(in the rows, 128 means zero)
One turn moves each row of this set onto another row. After a few examples, where does it send each row asked below?
V: [119, 146, 109, 167, 150, 151, 124, 119, 122, 122, 109, 113, 140, 124, 134,
 132, 136, 145, 118, 110, 120, 122, 105, 141, 132, 141, 137, 103, 128, 147,
 121, 100, 123, 123, 117, 116]
M: [158, 137, 112, 146, 127, 144, 104,  94, 102, 138, 140, 115, 145, 127, 150,
 137, 119, 167, 120, 115, 125, 124, 115, 123, 137, 143, 130, 105, 137, 126,
 131,  80, 117, 116, 121, 110]
F: [132, 155, 136, 149, 133, 142, 113,  97, 108, 120, 112, 112, 136, 130, 159,
 117, 140, 154, 122, 112, 132, 106,  99, 136, 130, 152, 137, 121, 144, 118,
 114, 107, 128, 126, 155, 123]
T: [132, 140, 134, 135, 126, 146, 141, 115, 123, 131, 139, 112, 134, 134, 142,
 150, 138, 130, 132, 126, 126, 144, 106, 135, 121, 111, 125,  92, 134, 130,
 114,  92, 134, 124, 136,  99]
K: [119, 142, 120, 139, 131, 132, 125, 124, 134, 121, 117, 107, 132, 121, 147,
 155, 127, 146, 134, 127, 135, 123, 106, 132, 109, 124, 118, 103, 131, 126,
 137, 104, 134, 118,  92, 107]
Q: [115, 143, 114, 133, 117, 144, 110,  96, 120, 127, 136, 117, 134, 128, 140,
 131, 133, 165, 132, 127, 123, 120, 102, 129,  89, 144, 136,  96, 149, 108,
 121, 100, 140, 103, 124, 116]
L: [142, 148, 135, 154, 139, 148, 101, 102, 124, 152, 110, 114, 126, 128, 154,
 130, 116, 150, 122, 113, 124, 137, 105, 125, 146, 119, 131, 103, 133, 118,
 140,  89, 119, 136, 104, 113]
U: [133, 141, 111, 152, 142, 133, 101, 106, 109, 115, 122, 120, 147, 131, 151,
 107, 114, 122, 116, 106, 120, 116, 102, 121, 146, 134, 135, 119, 147, 115,
 117,  96, 122, 112, 124, 135]
W: [147, 138, 139, 129, 144, 121, 124, 110, 107, 137, 126, 121, 139, 131, 120,
 127, 103, 128, 130, 111, 119, 130, 106, 140, 123, 127, 142, 116, 147, 115,
 122,  93, 120, 106, 142, 116]
X: [122, 146, 147, 133, 145, 136, 107, 122, 121, 118, 113, 114, 124, 132, 131,
 130, 154, 138, 152, 109, 130, 112, 115, 121, 110, 136, 120, 107, 135, 127,
 125, 102, 133, 116, 139, 128]
A: [117, 150, 129, 146, 115, 146, 112, 103, 114, 113, 123, 125, 117, 141, 148,
 121, 137, 138, 146, 138, 122, 127, 100, 130, 142, 129, 129,  87, 126, 107,
 111, 112, 142, 113, 106, 126]
R: [122, 132, 112, 144, 139, 119,  93, 108, 130, 112, 127, 116, 148, 133, 146,
 141, 119, 149, 125, 115, 124, 130, 118, 120, 130, 129, 136, 119, 138, 110,
 143,  93, 132,  90, 112, 112]
D: [114, 135, 138, 145, 121, 135, 134, 101, 126, 136, 122, 112, 129, 133, 155,
 130, 118, 132, 125, 124, 115, 136,  94, 148, 142, 118, 145,  97, 134, 102,
 113, 109, 138, 117, 118,  98]
N: [115, 146, 125, 144, 131, 136, 131, 104, 128, 124, 115, 107, 133, 131, 156,
 127, 119, 129, 119, 129, 111, 132,  90, 147, 134, 113, 147, 100, 143, 101,
 110, 110, 138, 108, 114, 106]
Z: [144, 144, 138, 115, 128, 133,  98, 111, 110, 128, 134,  85, 118, 132, 148,
 121, 129, 132, 150, 105, 129, 117, 101, 128, 127, 139, 116, 117, 142, 122,
 129,  92, 129, 114, 117, 129]
S: [156, 139, 113, 136, 128, 138,  95, 103, 117, 129, 139, 113, 145, 127, 150,
 147, 119, 168, 123, 121, 129, 126, 110, 122, 133, 141, 124, 111, 144, 125,
 134,  81, 116, 121, 110, 117]
Y: [127, 147, 152, 133, 129, 146, 104,  94,  98, 147, 139, 115, 117, 138, 139,
 136, 132, 153, 132, 120, 128, 128, 109, 139, 121, 139, 138,  92, 134, 115,
 110,  98, 133, 126, 150, 107]
E: [122, 153, 143, 142, 145, 141, 103, 115, 116, 114, 114, 111, 120, 134, 141,
 118, 151, 127, 140, 115, 128, 114, 116, 117, 115, 138, 121, 113, 130, 130,
 121, 105, 138, 111, 141, 136]

R -> T
W -> V
X -> M
And these:
A -> Z
D -> E
K -> Y

One turn moves each row of this set onto another row. After a few examples, where does it send each row asked below?
Tibad: [154, 126, 126, 131, 125, 116, 142, 125, 121, 124, 112, 137, 126, 126, 117,
 120, 142, 111, 118, 122, 139, 116, 122]
getaz: [134, 118, 132, 131, 114, 115, 139, 128, 120, 116, 128, 126, 105, 115, 116,
 123, 121, 124, 132, 107, 130, 115, 109]
feba: [136, 116, 119, 130, 115, 123, 129, 140, 126, 109, 123, 123, 135, 128, 138,
 141, 129, 156, 138, 121, 128, 119, 130]
gakik: [148, 148, 121, 123, 119, 129, 128, 129, 135, 129, 117, 138, 107, 126, 131,
 129, 137, 129, 123, 131, 111,  93, 126]
Navu: [139, 123, 141, 126, 110, 116, 122, 146, 135, 109, 137, 130, 108, 126, 132,
 114, 146, 122, 135, 148, 148, 125, 123]
sog: [158, 138, 122, 148, 125, 142, 133, 140, 124, 117, 129, 130, 122, 115, 127,
 125, 121, 128, 116, 137, 136, 112, 137]
dube: [129, 129, 129, 127, 109, 128, 130, 142, 109, 125, 140, 117, 127, 135, 134,
 139, 119, 160, 134, 129, 123, 120, 109]
suri: [117, 119, 116, 132, 128, 140, 116, 121, 146, 136, 139, 123, 116, 128, 139,
 123, 130, 127, 129, 112, 119, 134, 109]
gikev: [119, 126, 126, 121, 127, 130, 115, 138, 136, 133, 131, 128, 127, 117, 117,
 129, 140, 132, 124, 161, 105, 143, 122]
Rire: [140, 137, 122, 115, 126, 144, 120, 141, 106, 106, 129, 119, 122, 121, 128,
 135, 131, 129, 114, 151, 136, 105, 125]
nunu: [127, 151, 132, 112, 130, 129, 124, 144, 109, 146, 137, 125, 108, 124, 127,
 120, 133, 137, 118, 135, 119, 131,  99]
Tabub: [134, 116, 123, 128, 138, 126, 125, 132, 131, 121, 136, 130, 137, 120, 130,
 132, 128, 117, 141, 137, 153, 151, 131]
melu: [132, 114, 128, 132, 105, 127, 110, 133, 141, 125, 141, 122, 110, 130, 139,
 114, 144, 120, 131, 130, 139, 137, 106]
pavu: [152, 150, 120, 122, 143, 139, 128, 137, 130, 141, 131, 136, 129, 134, 135,
 133, 142, 132, 130, 144, 134, 130, 143]
Zad: [129, 118, 121,  97, 122, 128, 116, 149, 125, 140, 148, 121, 131, 111, 113,
 147, 142, 120, 127, 140, 136, 123, 122]
dul: [142, 128, 125, 101, 129, 129, 133, 152, 127, 131, 147, 115, 121, 111, 123,
 141, 138, 121, 133, 114, 151, 113, 125]
lifov: [122, 150, 132, 113, 126, 125, 132, 144, 104, 140, 141, 127, 111, 132, 126,
 125, 125, 141, 122, 132, 124, 123,  98]
Lorur: [115, 122, 119, 124, 131, 139, 118, 121, 140, 145, 135, 128, 121, 124, 139,
 125, 132, 130, 128, 113, 110, 131, 110]
fofop: [119, 122, 119, 116, 125, 126, 113, 144, 131, 131, 131, 129, 127, 117, 110,
 134, 142, 126, 120, 162, 114, 142, 124]
Ren: [151, 135, 132, 121, 141, 119, 128, 122, 133, 120, 139, 146, 137, 121, 124,
 138, 113, 118, 133, 131, 142, 117, 134]
Nuto: [145, 137, 128, 133, 125, 113, 141, 130, 145, 141, 133, 149, 118, 116, 116,
 123, 135, 122, 144, 123, 121, 133, 134]

Tabub -> getaz
sog -> Ren
suri -> lifov
And these:
gakik -> pavu
Lorur -> nunu
melu -> dube
feba -> dul

One turn moves each row of this set onto another row. After a few examples, where does it send each row asked below?
vados: [130, 145, 120, 117, 105, 118, 150, 100, 122, 124, 143, 128]
Buri: [129, 113, 125, 129, 133, 121, 140, 127, 116, 161, 148, 129]
dur: [129, 113, 123, 130, 133, 124, 142, 126, 115, 160, 150, 128]
bavan: [133, 126, 115, 128, 116, 120, 132, 122, 114, 125, 117, 121]
lape: [128, 146, 130, 114, 106, 105, 137, 103, 124, 130, 140, 137]
mase: [132, 123, 131, 135, 130, 115, 141, 119, 102, 143, 148, 117]
dat: [126, 128, 148, 133, 116, 116, 147, 107, 155, 133, 135, 138]
Kanu: [129, 127, 137, 136, 113, 129, 155, 100, 151, 127, 142, 131]
kos: [127, 138, 130, 150, 124, 127, 150, 133, 145, 134, 135, 118]
lodu: [132, 128, 119, 126, 116, 112, 122, 121, 115, 130, 118, 129]
Kob: [130, 112, 124, 129, 133, 125, 145, 127, 116, 159, 147, 126]
Bava: [128, 127, 139, 148, 108, 125, 135, 129, 139, 140, 120, 127]
Kem: [133, 130, 112, 126, 116, 115, 119, 113, 113, 129, 128, 132]
Goz: [128, 130, 137, 135, 113, 123, 144,  95, 150, 130, 149, 140]
veg: [128, 132, 102, 122, 137, 123, 143, 133, 136, 136, 136, 126]
Nonol: [132, 123, 135, 134, 130, 112, 138, 121, 103, 145, 145, 119]
Tevu: [124, 122, 132, 115, 119, 130, 123, 105, 125, 161, 131, 134]
fom: [132, 123, 132, 134, 130, 113, 138, 119, 102, 145, 148, 119]
sebo: [130, 141, 129, 117, 106, 117, 158, 111, 125, 123, 128, 121]
zuv: [127, 133, 110, 120, 138, 115, 138, 138, 138, 140, 129, 129]
Zon: [123, 147, 143, 118, 141, 109, 135, 115, 127, 144, 139, 118]
konu: [124, 134, 126, 105, 114, 112, 144, 119, 144, 150, 135, 147]
geki: [127, 129, 146, 133, 115, 115, 141, 102, 152, 134, 139, 142]
rulon: [125, 141, 140, 146, 125, 111, 133, 133, 146, 142, 136, 132]
kovov: [128, 135,  99, 121, 137, 120, 135, 127, 134, 139, 144, 134]
kal: [128, 126, 141, 136, 115, 126, 156, 106, 154, 128, 136, 130]
toviv: [124, 119, 137, 116, 120, 133, 134, 114, 127, 158, 118, 124]
tabez: [127, 135, 108, 119, 138, 111, 130, 132, 136, 142, 138, 137]
nal: [128, 142, 139, 113, 107, 104, 145, 114, 126, 129, 124, 130]
fegi: [128, 127, 147, 134, 115, 121, 152, 108, 153, 130, 132, 132]
keb: [125, 144, 138, 121, 140, 121, 149, 117, 127, 138, 136, 107]
filu: [125, 131, 125, 108, 114, 121, 158, 126, 145, 145, 126, 135]
lag: [129, 132, 120, 150, 106, 132, 126, 109, 133, 140, 148, 137]
Pev: [126, 131, 136, 146, 108, 118, 118, 119, 136, 146, 134, 141]
maka: [124, 149, 132, 120, 140, 115, 133, 104, 124, 142, 154, 121]
foro: [126, 122, 121, 118, 118, 142, 132,  99, 122, 155, 139, 128]
nezo: [130, 128, 122, 152, 107, 140, 143, 118, 134, 134, 134, 123]
Divev: [132, 123, 133, 135, 130, 114, 141, 122, 103, 144, 145, 117]
navad: [127, 133, 112, 110, 112, 131, 161, 116, 142, 141, 139, 134]
kefed: [126, 146, 127, 123, 139, 126, 147, 106, 124, 136, 150, 110]
Vafuv: [127, 130, 141, 133, 115, 117, 141,  99, 152, 134, 146, 143]
Mibo: [133, 128, 107, 129, 115, 124, 129, 114, 112, 125, 127, 124]
naza: [128, 129, 134, 136, 114, 127, 150,  97, 151, 129, 148, 136]
kazir: [125, 136, 113, 108, 113, 122, 147, 110, 141, 146, 148, 145]
zazos: [126, 144, 127, 147, 123, 116, 126, 119, 142, 142, 155, 139]
retev: [128, 142, 117, 151, 122, 131, 143, 119, 141, 134, 155, 126]
Zeluf: [126, 119, 126, 119, 119, 145, 143, 108, 125, 152, 127, 118]
Nezok: [129, 113, 126, 129, 133, 122, 143, 129, 116, 160, 145, 127]

toviv -> maka
kazir -> sebo
kovov -> bavan
And these:
dur -> Divev
Vafuv -> Kanu
rulon -> lag

